Each path below is one point turned by a fixed rotation once a step. After each direction that follows a path, write how fast that rotation turns it, in degrees a step (0 if it stays still).
Each turn is a multiple of 5 degrees from 10 to 175, or 0.
Each row of a path follows its step; steps can be skipped.
path 1
step 0: [ 0.65 -0.30 -0.47 -0.45 -1.63 -1.28 -0.34 -2.27 -0.19 -1.24 -1.00 -0.40
 -1.82 -1.67  0.52 -1.79  1.29  1.07 -0.83  1.17 -1.01  0.49 -0.96 -0.09
  2.19  1.17  0.86  0.07 -0.74  0.77  1.88 -0.44 -0.03  0.17 -0.46 -0.28
 -1.72 -0.09  1.66  1.93 -0.39 -1.17  1.56  0.76  0.77  2.64  0.06  0.05
  0.65 -0.46  0.00 -0.03  1.95  1.14  1.10  1.84  0.98  0.89]
step 1: [-1.46 -0.04  2.03  0.94 -1.64  1.07  1.96 -0.28 -1.86 -0.42  0.33  2.13
 -1.90  1.14  0.68  1.53  0.65  0.08  0.99  0.36  1.99  1.69 -0.45 -1.41
  1.74 -0.13  0.93 -0.17 -1.30  1.74 -1.17 -0.35  0.20  0.47  0.26 -0.13
  1.60  0.64  0.15  0.54 -0.61  0.97 -0.97 -1.49 -1.33  0.67 -0.31 -0.84
 -1.52  1.29  0.90 -0.97 -0.96  0.30  1.10  1.35  0.65 -0.20]
step 6: [-0.11 -1.47  2.39  1.56 -1.20 -1.61 -0.19 -0.01 -3.30  1.07  0.84  0.70
 -0.36  0.19  1.29  0.19 -0.77  0.77 -0.07  0.07 -1.35  0.28  0.41  0.49
 -1.19  0.29  0.25 -1.21 -1.06 -0.28  0.63 -0.61 -0.64  0.84  1.10 -0.86
  1.03  0.54  0.34  0.54  1.87  0.92 -1.58 -0.47 -1.09  0.30 -3.11  0.12
  1.08  0.04  0.76 -0.77 -1.98  1.03  1.99  0.61  1.25  0.64]
step 8: [ 2.22 -0.71  1.57  1.49 -0.83 -0.34  0.34  0.73 -1.44  1.20  1.76 -1.50
 -1.21 -0.78  1.16  0.67  0.55  0.26 -1.82  0.50 -2.19  2.00 -2.60 -0.53
  1.34  0.62  0.29 -0.79  0.39 -1.33 -0.45 -0.43 -0.53  0.96 -1.73 -0.93
 -0.70  0.69  0.36  0.58 -0.43  0.33 -0.12 -0.66  0.04  2.38 -0.06  0.77
  2.31 -0.18  1.33 -0.81  0.22  0.66  1.70 -0.45  0.92 -0.25]
step 10: [ 1.39 -1.78  1.04 -0.13  0.32 -0.80 -0.19 -0.72 -0.19 -0.26  0.50 -0.03
 -0.63 -1.04 -0.03  0.37  0.25  0.88  0.39  0.92 -0.17  0.29 -1.59 -1.38
  1.30  1.36  1.11 -1.49  1.12 -1.68  0.55 -1.24  0.79  0.96 -1.45 -1.13
  0.19 -1.20 -1.20  1.62  0.85 -1.58  2.46 -1.05  1.08  0.93 -0.50  0.18
  0.84  0.06 -0.65 -0.14  4.12  0.46  0.45 -1.58 -1.66 -0.65]
step 11: [ 0.76 -0.28  1.52  0.66  0.22  0.30  2.11 -0.94 -2.71  0.67  0.87 -0.93
 -2.03  1.69  1.71  0.42  0.31  0.27 -2.13  1.15 -0.85  1.00 -1.78 -0.46
  0.32 -0.79  0.36  0.14 -1.82  0.29 -0.19 -2.70  0.05 -0.49  1.12  0.68
  0.51  1.41 -0.36  0.86  0.77 -0.99 -0.58 -0.80 -1.28  1.41  1.06  1.43
  0.79 -1.04 -0.49 -1.03 -1.29  0.17 -1.23  1.60  0.76 -0.02]
step 13: [ 0.17  1.55  2.49 -0.24  0.93 -0.71 -0.59 -0.77 -2.15  0.22 -0.81 -0.36
 -1.39 -0.64  0.70 -0.57  0.05  0.71 -1.78  0.46 -0.92  0.64  0.17 -0.37
  2.63 -1.33  2.83 -1.10 -0.02 -0.47  1.24 -0.80 -0.88  0.79  0.71 -0.22
  0.17 -0.80  0.10  1.27  0.26 -1.74  0.96  0.09  1.14  2.52  0.36  1.44
  0.47  1.09 -0.66 -2.44  1.01  0.51 -0.84 -0.07 -0.32 -1.09]
step 15: [-0.22  1.11  0.28 -0.90 -1.34  0.10 -0.35 -0.22 -0.90  0.04  0.06 -0.56
 -0.04 -1.95  0.11 -2.55  1.62  0.94 -1.56  0.27 -0.08 -1.11 -0.70 -1.36
  1.71 -0.89  1.57 -1.43  1.90 -0.69 -0.91  0.35  1.63  0.84  1.19 -1.87
  0.20 -1.76  0.69  0.01  1.54 -1.57  0.48  0.82  0.09 -1.05  1.49 -0.75
  0.16  1.01  1.60 -0.48  1.86  2.11 -0.70 -1.44  0.75 -0.17]
step 16: [-0.44  1.13  2.14  0.24 -0.67 -1.44  1.81  0.35 -1.64  0.04 -1.24  0.56
 -0.17 -2.06  2.29 -0.59  0.65 -0.62 -1.80 -0.09  0.81  0.61  0.33  0.13
 -0.17 -1.36 -0.82  0.26 -0.52 -0.30  2.13 -0.71 -1.76 -0.67 -0.37  0.14
 -0.41  1.03 -0.70  0.88  1.23 -0.05  0.70 -1.31 -0.48  3.12 -0.20  1.30
 -0.26  0.87  0.70 -1.25 -0.82  0.22  2.32  0.57  1.84 -1.24]
Speeds:
[-0.36 -0.38 -0.04  0.11 -0.11 -0.08 -0.28 -0.04 -0.09  0.64  0.27 -0.26
 -0.71  0.14 -0.37  0.32  0.38 -0.60 -0.29 -0.05  0.44 -0.04  0.07  0.17
 -0.09 -0.25 -0.19  0.47  0.36  0.20  0.12 -0.04 -0.12 -0.11  0.56 -0.11
  0.54  0.57  0.09 -0.01  0.23  0.20  0.05 -0.36 -0.35  0.41 -0.16  0.40
  0.01  0.22 -0.28 -0.15 -0.55 -0.19  0.39  0.00 -0.15  0.52]  140
[-0.69  0.05 -0.10 -0.14  0.48 -0.13  0.27  0.50 -0.67 -0.28 -0.53 -0.22
 -0.02 -0.06 -0.50  0.23  0.32  0.49 -0.24 -0.23  0.09 -0.21  0.61 -0.18
 -0.03 -0.39 -0.37 -0.11 -0.10 -0.04 -0.11 -0.17  0.22  0.38  0.24 -0.29
  0.06 -0.03  0.39  0.44 -0.41 -0.52 -0.07  0.29  0.30  0.08 -0.17  0.29
 -0.25  0.12  0.29  0.07 -0.45  0.08 -0.39 -0.32 -0.21 -0.25]  35
[ 0.58  0.17  0.25  0.02  0.48  0.06  0.31 -0.09 -0.34 -0.35 -0.39  0.27
 -0.56 -0.26  0.21  0.14  0.34 -0.17 -0.23 -0.49  0.31  0.03 -0.42 -0.04
 -0.25  0.48 -0.05  0.08 -0.08 -0.05 -0.13  0.44 -0.15  0.00  0.46  0.21
  0.45 -0.38  0.23 -0.10  0.06  0.56 -0.10  0.07  0.37  0.04  0.04  0.05
 -0.27 -0.81 -0.19  0.03  0.19  0.18 -0.32  0.02 -0.75  0.29]  40
[ 0.02 -0.13 -0.32  0.21 -0.09 -0.24  0.14 -0.54 -0.09 -0.09 -0.16 -0.26
  0.17  0.44  0.44 -0.02  0.34  0.12 -0.43  0.01  0.07  0.17  0.43  0.41
  0.37  0.32  0.01 -0.18  0.29 -0.45 -0.32 -0.69 -0.81 -0.12  0.30  0.25
 -0.14  0.59  0.39 -0.34 -0.20  0.18 -0.58 -0.09  0.13  0.06 -0.43 -0.13
 -0.30 -0.12  0.20  0.43  0.36 -0.17  0.06  0.03  0.10 -0.37]  135
[ 0.42  0.26 -0.84 -0.15  0.10 -0.01 -0.41  0.25 -0.08  0.27 -0.10 -0.50
  0.05 -0.44  0.28  0.33 -0.56 -0.06 -0.28 -0.30  0.06  0.52 -0.34 -0.12
  0.05 -0.13  0.25 -0.49  0.12  0.43  0.54  0.01 -0.12  0.16  0.36 -0.19
  0.00  0.21  0.54  0.19 -0.06 -0.49  0.38 -0.60  0.47 -0.23  0.00  0.00
 -0.09  0.02  0.35 -0.14  0.42 -0.15  0.16  0.21 -0.10  0.11]  140
path 2
step 0: [ 0.29  1.88 -0.56  0.01 -0.86 -0.37  0.54 -1.22 -1.53  1.11  2.27 -0.37
 -1.59  0.41 -2.10 -1.59 -0.55 -0.91  0.04  0.27  1.52  0.20 -1.74 -0.95
 -0.29  0.17  0.12  0.60 -0.65  2.04  0.82 -2.48  0.25  0.91 -1.18 -1.27
 -1.28 -0.65 -1.28  0.91  1.79  0.43  1.07  0.89  0.02  0.60 -0.09 -0.37
  0.06 -0.85  0.14 -0.29  0.38 -0.17 -0.64  0.40 -2.28  0.11]
step 1: [-0.14  0.89 -0.59  1.24  0.67 -0.60  2.18 -2.17  0.23  1.52  0.49  1.03
  0.68 -0.78 -1.10 -1.18 -0.86 -1.01 -0.26  0.83  0.89 -0.05  1.11  0.50
  0.04 -0.26 -0.49  1.42  0.23  0.61  1.52  0.06 -0.09  0.18  1.13 -1.01
 -1.33 -1.11 -1.45  0.24  0.60  2.42 -0.62  0.76 -2.39  0.93  0.65  2.18
  0.81 -1.16  0.25 -0.35  1.61  0.06 -0.81  0.18  1.39 -0.45]
step 2: [ 2.43  0.29  1.69  0.56 -2.76 -0.44  0.15 -0.35 -0.30  0.24 -1.29  0.63
  0.84 -0.51  1.02  0.26  1.39 -1.23  0.12  0.62 -0.31  0.32  1.10  0.17
  0.27 -1.21  0.18 -0.90 -1.21  0.98  1.07 -0.01  0.84  1.04  0.28 -0.89
 -0.26 -0.41 -0.92 -1.72  0.71  1.32 -0.60 -0.34 -1.84  1.60  0.55 -0.55
  1.38 -1.79 -0.32 -0.50  1.10 -1.00 -1.07  1.00  0.47  2.32]
step 6: [ 0.17  1.03 -1.24  0.66 -0.84  1.05  0.23  0.73 -0.64  2.16 -0.77 -0.19
 -0.61  0.33 -1.09 -0.33 -0.40  1.00  1.70  0.07 -1.24  0.07  0.88  1.33
  1.50 -1.48 -0.39  2.56  0.91 -0.01  0.71 -2.04  0.17  0.93  0.69  1.64
  1.38 -0.94  1.36 -0.50 -0.56 -1.05  0.40  1.24 -0.87  1.34  0.02 -0.19
 -2.43 -1.39  0.21  1.64  0.21 -0.32  0.63 -0.74 -0.10  0.56]
step 8: [ 1.12  0.51 -0.41 -0.92  0.00 -0.47  0.90 -0.57  1.18  0.79 -0.31  1.06
 -1.20  0.63  0.66 -1.44  0.43 -0.65  1.30  0.08 -0.22 -0.49 -0.75 -0.68
 -2.01  0.16 -0.94 -0.08 -1.03 -0.59  1.97 -1.38  0.72 -0.45 -0.83  0.78
  2.94  2.35 -1.47 -1.15 -0.23 -0.65 -0.71  0.74 -0.22 -0.72  1.23 -1.03
  0.72  0.48  0.83  1.04  1.72 -1.30  0.50 -1.87 -0.91 -0.60]
step 9: [-1.21 -0.19 -1.13  0.11  2.11  0.90  0.92  1.64  0.04 -0.36 -0.20  1.13
 -2.06  0.26  1.96 -1.51 -1.15  0.06  0.74  2.14  0.28 -0.43  0.84  0.43
 -0.41 -0.81 -0.65 -0.95 -0.39 -1.09  0.39 -1.37 -0.73  0.34 -1.02 -1.98
  2.33  0.48 -0.99  0.13  1.04 -0.15  0.09 -0.48 -0.41  0.27  1.71  0.66
  1.39 -1.16 -1.08  1.69  0.58 -0.13  0.59  0.80  1.19 -0.34]
step 10: [ 0.81 -0.39 -0.34 -2.21 -0.94 -0.01 -0.87  0.80  0.43  0.86  0.11  1.22
 -0.12 -0.86  1.25  0.21 -0.46  0.76  0.30  0.02  0.79  0.20 -0.41  1.72
 -0.72  0.42 -1.57  1.26  0.21 -0.11  0.41  0.16 -0.35  2.06 -1.00 -4.14
  1.09  1.39 -0.65  0.09  0.70 -0.46  1.18 -1.02  0.44 -0.41  0.17 -0.31
 -0.93 -0.64 -0.85 -0.69  0.18 -0.25  0.80 -0.52  2.58  1.32]
step 12: [ 1.92  0.76 -0.16 -2.32  0.87 -0.29 -1.20  1.67 -0.54 -1.06 -0.07 -0.08
  0.63  0.57 -0.64 -2.11 -0.97  0.77 -0.58  1.10 -1.24 -0.13 -0.14  0.10
 -0.22 -2.11  0.35  0.50  2.43 -0.80  1.71  0.43 -0.23  0.41 -0.17  0.15
 -0.80  1.41  0.74  0.09  1.14  1.34 -0.38  0.55 -1.23 -0.27 -1.30 -0.31
  0.22  0.33 -1.64  0.48 -1.30  0.40 -2.00 -1.58  0.71 -0.26]
step 13: [ 1.51  0.59 -0.26 -1.04  0.57 -0.35 -0.82  0.26  0.15  0.92 -0.23  1.19
  0.52  1.11 -1.82 -0.46  1.81  0.71 -0.31 -0.47 -0.90 -2.03 -1.41 -1.88
  0.42 -2.26  1.08  0.44 -0.40 -2.63 -0.89 -0.02 -0.64 -1.32 -1.33 -1.27
  0.37 -0.94  1.73 -0.49  1.69  0.37 -0.99  0.87 -0.01 -0.52  0.88  0.18
  0.70  0.45 -0.35 -0.90  0.51  1.03 -0.41 -1.24  1.25  0.63]
Speeds:
[-0.36  0.08 -0.25 -0.13  0.22  0.11  0.07 -0.05  0.15  0.55  0.33  0.12
 -0.10  0.16  0.30  0.53 -0.07 -0.48  0.09  0.11  0.29 -0.20 -0.27  0.06
  0.11 -0.84  0.23 -0.19  0.08 -0.10 -0.06  0.33 -0.36  0.39  0.69 -0.26
 -0.25 -0.27  0.04  0.20  0.16 -0.20 -0.03 -0.04  0.21  0.39  0.03 -0.02
 -0.49 -0.19  0.47  0.10  0.55 -0.53  0.23  0.28  0.75  0.27]  85
[ 0.00 -0.62 -0.24  0.27  0.00 -0.10 -0.43  0.18  0.29  0.29  0.43  0.47
  0.18  0.19 -0.26 -0.23 -0.16  0.46 -0.07  0.35  0.37 -0.03  0.08 -0.18
 -0.25  0.57  0.45  0.36  0.56 -0.61 -0.06 -0.09 -0.12  0.00  0.45  0.00
 -0.27  0.12  0.11  0.02 -0.43  0.47  0.15  0.09 -0.05 -0.18 -0.10  0.42
  0.16 -0.25 -0.67 -0.10  0.33 -0.19  0.36  0.21 -0.02  0.58]  125
[ 0.22  0.22  0.41  0.04  0.82 -0.60  0.01 -0.01 -0.46 -0.05 -0.17  0.28
 -0.24 -0.09 -0.29 -0.06  0.58  0.03 -0.22 -0.30 -0.01 -0.07  0.07  0.36
  0.04 -0.07  0.41  0.02  0.45  0.49  0.11  0.05 -0.15 -0.14  0.16  0.32
 -0.17 -0.05  0.28 -0.57  0.42  0.28 -0.29 -0.08 -0.78 -0.04  0.20  0.11
 -0.28  0.27  0.06  0.18  0.56 -0.25  0.17 -0.47 -0.26  0.39]  65
[-0.29 -0.60 -0.44  0.12  0.52 -0.25  0.30 -0.33 -0.18  0.19  0.31 -0.18
 -0.14 -0.25  0.09 -0.18  0.17  0.14 -0.12  0.59 -0.37 -0.57  0.15  0.25
 -0.44 -0.38  0.06 -0.07  0.13 -0.29  0.07 -0.10  0.49 -0.36 -0.33 -0.67
 -0.05 -0.56  0.13 -0.14 -0.17  0.25 -0.29  0.14  0.23  0.33  0.38 -0.07
  0.00 -0.31  0.02 -0.38  0.20  0.27 -0.41 -0.47 -0.18 -0.40]  90
[-0.34 -0.30 -0.07  0.45 -0.30  0.42  0.62 -0.58  0.19 -0.27 -0.30  0.25
 -0.67 -0.01  0.01 -0.19 -0.25 -0.10  0.08  0.00 -0.47 -0.41 -0.52 -0.59
 -0.12  0.31 -0.18  0.46  0.05  0.25  0.04  0.15 -0.66 -0.02 -0.02  0.34
 -0.20  0.08  0.25  0.01  0.44  0.06  0.28 -0.48  0.14  0.16  0.02 -0.33
 -0.02 -0.43 -0.22  0.11  0.27 -0.16  0.13 -0.54 -0.13  0.07]  45
[ 0.09 -0.15  0.15  0.07  0.05 -0.26 -0.52 -0.04  0.17 -0.04  0.19  0.04
  0.68 -0.13  0.23  0.12  0.61 -0.41  0.25 -0.01 -0.35 -0.47  0.32 -0.33
  0.53 -0.16 -0.52  0.25  0.11 -0.04  0.21  0.14  0.06  0.17  0.04  0.37
 -0.74  0.01  0.40  0.53  0.56  0.03  0.01  0.38 -0.21 -0.09  0.59 -0.47
  0.20 -0.24 -0.42 -0.22 -0.15  0.25  0.12  0.30  0.00 -0.14]  35
